Each row has a name. Each piece below is followed by the name of the row it came from, unless a question asks for something else. Each question is about the rows just above it.

[26.9 0.7 22.0 -4.5 -37.1 0.2 27.7 14.6 50.2 47.4] = Basag
[-3.0 82.5 -47.6 73.4 -12.7 63.7 -5.8 -63.6 -28.4 -6.7] = lubo
[2.4 2.4 -5.2 -18.8 -63.3 -35.8 2.7 -28.4 -63.6 45.1] = toti
[19.3 -21.7 -27.2 -48.0 -16.8 -8.6 43.4 36.1 -18.2 39.9] = Rida
[-33.2 -2.9 -28.9 7.3 25.9 3.6 -30.4 -15.5 -31.3 -34.2] = sosu
[28.3 24.0 23.1 17.6 -38.4 6.6 25.5 -19.9 47.4 48.7] = Tofab
[-1.5 22.9 -1.0 19.8 16.2 19.4 -7.7 -42.2 -24.9 -18.4] = Diz
[-20.8 8.1 -37.0 14.1 -1.2 8.3 -17.4 41.0 -12.5 -25.6] = Duva
[-3.3 -21.5 -5.2 -17.4 -1.2 8.3 -23.1 33.3 38.8 17.4] = govek
[16.8 11.7 15.9 13.0 -6.8 12.8 11.9 -8.0 15.2 14.6] = rin
[-3.5 -11.7 -7.5 -27.1 -32.0 -31.3 -2.8 -15.3 7.4 21.7] = samar
Is [25.9 3.6 -30.4] printed in one of the named rows, side by side and in this order?	yes
Where do [-20.8 8.1 -37.0 14.1 -1.2 8.3 -17.4 41.0 -12.5 -25.6] appear?	Duva
Which row holds [-63.6 -28.4]?	lubo
Is [19.8 16.2 19.4] printed in one of the named rows, side by side and in this order?	yes

[41.1 46.8 64.5 27.0 53.6 69.9 57.3 27.6 32.8 29.7 61.9 49.3 40.6 42.4 40.7 54.9 39.4 38.2 34.2 23.2 44.3 39.3 38.4 37.2 39.1] : Sokem
[50.7 30.9 34.6 48.2 29.6 39.5 55.1 50.5 30.8 39.6 36.2 42.2 45.0 32.5 46.9 30.3 32.7 46.7 38.5 41.8 39.8 47.9 53.3 33.9 38.5] : patod
[31.8 32.2 41.0 41.8 29.6 39.5 40.3 50.5 30.8 39.6 29.4 42.2 45.0 32.5 46.9 30.3 32.7 46.7 38.5 41.8 39.8 47.9 53.3 33.9 38.5] : Siza
[38.2 35.8 20.3 34.9 41.4 29.7 34.8 35.4 39.3 27.8 40.8 29.4 44.5 52.0 22.4 37.8 47.6 46.4 39.2 37.9 29.7 39.0 33.3 43.2 33.3] : poso
[37.9 47.3 42.7 34.1 32.9 32.2 50.0 36.3 50.5 30.9 34.6 48.2 49.5 40.1 58.9 29.4 48.9 42.7 33.9 33.3 44.3 29.6 25.3 55.7 32.7] : tirar
[51.6 33.1 43.2 27.2 73.9 37.6 34.3 39.0 50.0 33.9 64.7 46.0 42.1 58.9 40.1 46.5 54.1 53.1 50.8 57.7 45.8 40.9 43.5 42.1 30.0] : nel
find: [50.5 30.9 34.6 48.2]	tirar
Among the named rows, does one hold [30.9 34.6] next to each other, in this order?	yes
[48.2 49.5 40.1 58.9] is in which row?	tirar
find: [40.1 58.9]	tirar
Among the named rows, does one hold [45.8 40.9 43.5 42.1] next to each other, in this order?	yes
Among the named rows, does one hold [39.5 38.2] next to each other, in this order?	no
Among the named rows, does one hold [47.9 53.3 33.9 38.5] next to each other, in this order?	yes

[33.8 1.8 -6.4 -7.7 16.9 -8.0 0.9 20.9 -8.8 22.5 -19.3 7.1 69.5 34.3 -5.9 -14.0] = basuf
[33.8 1.8 -6.4 -7.7 16.9 -8.0 0.9 20.9 -8.8 22.5 -19.3 7.1 69.5 34.3 -5.9 3.3] = Susem
[-8.8 22.5 -19.3 6.8 16.9 -8.0 0.9 20.9 -8.8 22.5 -19.3 7.1 69.5 34.3 -5.9 5.0] = luget
[20.3 -39.6 5.5 -4.0 -32.7 -55.9 20.4 -10.1 -1.2 36.1 -16.7 18.1 -55.0 -46.6 13.5 3.2] = Zizug
[8.6 -8.5 35.6 9.8 11.2 8.6 -17.5 -25.3 27.7 -10.9 46.3 -0.2 6.1 -14.6 37.9 31.4] = zor
Does one of the named rows hold [3.3 -5.9] side by side, in this order?	no
find: [33.8 1.8 -6.4 -7.7 16.9 -8.0 0.9 20.9 -8.8 22.5 -19.3 7.1 69.5 34.3 -5.9 -14.0]	basuf
find: [-25.3 27.7 -10.9]	zor

[14.4 29.3 -17.1 15.9 -9.5 31.3 10.3 3.4 6.0 9.5 -42.7 -51.6 42.8 1.2 -9.3 -23.4 -18.9 -0.1 -8.5 -0.7 -10.5 6.6 33.6 0.1 20.3 -3.9 8.7 -11.9 -32.8 -70.4 18.0 -6.3 61.8 13.5] = labe
[31.2 -32.5 2.7 -18.8 26.1 61.9 -67.9 46.2 16.2 13.2 -42.9 -13.7 8.0 -2.2 -42.6 -21.3 -19.6 -4.0 23.3 -21.4 8.0 -49.9 7.5 -3.3 45.6 16.7 19.8 20.0 42.5 82.5 -13.2 -11.6 37.2 -14.4] = der
[3.9 51.9 9.4 9.1 -5.9 -88.5 4.7 -20.3 19.1 19.6 -28.5 -40.4 -12.0 10.8 34.8 -13.5 14.1 -27.1 -0.1 1.2 10.5 20.4 29.3 2.9 7.3 -7.8 -13.4 -21.2 39.2 -71.7 43.2 5.5 18.4 33.6] = biku
find: [14.1 -27.1 -0.1]	biku
Does one of the named rows hold [-21.3 -19.6 -4.0] side by side, in this order?	yes
[19.6 -28.5] is in which row?	biku

[-6.5 9.4 -28.0 16.6 -38.6 -11.1 -63.4 20.4 -53.9 -7.9 -50.7 73.7 10.3] = Veza
[16.6 -38.6 9.4 -11.1 -63.4 -28.0 -6.5 -59.1 -43.8 54.0 3.6 59.7 18.8] = guz
[19.8 -5.0 -30.0 -9.9 -6.0 -3.4 75.7 24.5 -16.2 17.1 -38.4 -12.0 73.7] = Dinul
Does one of the named rows hold [9.4 -11.1 -63.4] side by side, in this order?	yes
Among the named rows, does one hold [-6.5 -59.0] next to each other, in this order?	no
Is [75.7 -3.4 -6.0] printed in one of the named rows, side by side and in this order?	no
Does one of the named rows hold [-28.0 16.6 -38.7] side by side, in this order?	no
find: [16.6 -38.6 9.4 -11.1 -63.4 -28.0 -6.5]	guz

[6.4 24.8 -2.2 -5.6] : tor
[-8.9 -19.2 -26.0 12.3] : gite
[-12.8 -19.2 66.9 -31.9] : lagir
[-53.9 30.6 5.8 -18.0] : letup
[-64.9 -53.9 30.6 5.9] : Geku
[15.8 6.5 34.6 17.3] : Veb
[0.1 29.4 0.9 0.3] : mogo
[-67.9 -17.1 -13.6 28.7] : Naguv
[59.3 -7.3 -11.2 -11.4] : revem
[-11.0 -1.3 -18.0 -30.5] : givo
[-30.9 7.7 -47.3 -6.1] : kup
[-90.3 -36.3 82.6 99.4] : Fop
The row with [7.7 -47.3] is	kup
Is [-53.9 30.6 5.8] printed in one of the named rows, side by side and in this order?	yes
Where do [-53.9 30.6 5.9] appear?	Geku

[-35.4 -27.7 3.3 -2.5 70.7 38.2 -36.0 7.0 1.7 -9.3 15.2 47.0 15.0 39.9 38.3 -52.2 -7.8 -57.9 23.7 5.7 -3.2 -2.6 -44.0 -9.0 52.6 26.8 -4.9 8.0 -19.7 -48.3 -30.0 26.2 11.0 2.4 18.4 8.4 20.5 30.7 30.5]  nunu
[-19.5 -6.2 3.2 -4.1 61.9 32.6 -26.7 2.1 7.2 3.9 4.6 33.0 6.7 36.6 24.0 -37.9 -0.6 -41.7 13.5 13.8 -6.1 -1.7 -19.8 0.5 41.3 10.0 -2.9 -4.2 -10.2 -32.2 -14.1 3.5 10.6 11.0 11.1 2.8 19.8 30.7 24.1]  mok
[-22.7 3.9 4.0 -7.2 70.7 30.9 -29.2 2.0 14.0 3.0 -2.4 34.6 3.8 40.2 27.0 -41.6 -2.4 -41.7 12.2 22.7 -5.7 -2.1 -18.5 6.6 49.4 6.9 -3.0 -14.2 -5.2 -39.7 -11.6 -4.1 12.0 18.0 16.6 -2.2 24.9 38.8 30.9]  kenok
[-22.8 -40.8 -1.4 6.0 27.5 27.5 -20.5 6.1 -5.5 -21.5 18.7 31.4 16.0 17.2 24.3 -28.9 -11.0 -37.0 22.7 -15.7 2.4 -3.9 -39.5 -19.9 21.8 29.3 -3.4 24.2 -20.7 -23.3 -28.7 39.0 5.5 -18.3 9.5 15.0 10.1 4.1 14.3]  gope
[-2.3 -6.9 0.2 4.5 -9.2 0.8 1.9 1.5 -4.8 -7.4 4.1 -2.0 3.0 -5.0 -3.4 0.8 -9.4 -1.2 6.5 -8.8 4.1 2.1 -7.2 -8.1 -4.9 6.5 -1.5 7.4 -4.2 0.9 -3.4 14.7 -1.6 -10.4 -0.9 3.5 -3.9 -7.3 -5.4]  veba
[16.0 17.4 2.6 -0.9 -13.9 -7.5 9.5 -0.1 1.4 4.1 -4.3 -10.7 -6.8 -6.7 -10.2 13.1 4.5 14.3 -6.4 1.0 1.0 1.2 11.9 5.4 -13.9 -12.3 4.9 -4.6 6.6 11.4 7.3 -14.2 -3.0 4.2 -6.3 -3.7 -2.5 -4.5 -6.4]  ladi
[-22.8 -40.8 -1.4 6.0 27.5 27.5 -20.5 6.1 -5.5 -21.5 18.7 31.4 16.0 17.2 24.3 -28.9 -11.0 -37.0 22.7 -15.7 2.4 -3.9 -39.5 -19.9 21.8 29.3 -3.4 24.2 -20.7 -23.3 -28.7 39.0 5.5 -18.3 9.5 15.0 8.0 -6.0 7.5]  tivus
Where do [-22.8 -40.8 -1.4 6.0 27.5 27.5 -20.5 6.1 -5.5 -21.5 18.7 31.4 16.0 17.2 24.3 -28.9 -11.0 -37.0 22.7 -15.7 2.4 -3.9 -39.5 -19.9 21.8 29.3 -3.4 24.2 -20.7 -23.3 -28.7 39.0 5.5 -18.3 9.5 15.0 10.1 4.1 14.3] appear?	gope
The row with [18.0 16.6] is	kenok
find: [14.0 3.0 -2.4 34.6]	kenok

[18.2 -33.8 -16.0 -9.5 15.5 -6.7] : Pevum
[14.6 19.5 16.0 -6.9 -1.2 -9.0] : Demoz
[21.4 -12.8 3.6 -6.9 -41.9 35.0] : bige
[19.4 16.0 24.7 29.3 -48.4 -10.5] : Tizi
[14.6 19.5 16.0 -6.9 18.6 8.8] : Veni
[14.6 19.5 3.6 -6.9 -1.2 -9.0] : vubam
[-25.6 22.4 58.9 15.5 -70.8 70.6] : gumo
Which row holds [14.6 19.5 16.0 -6.9 -1.2 -9.0]?	Demoz
Is [15.5 -70.8 70.6] printed in one of the named rows, side by side and in this order?	yes
The row with [-33.8 -16.0 -9.5 15.5 -6.7] is	Pevum
find: [14.6 19.5 16.0 -6.9 18.6 8.8]	Veni
Where do [14.6 19.5 3.6 -6.9 -1.2 -9.0] appear?	vubam
Among the named rows, does one hold [18.6 8.8] next to each other, in this order?	yes

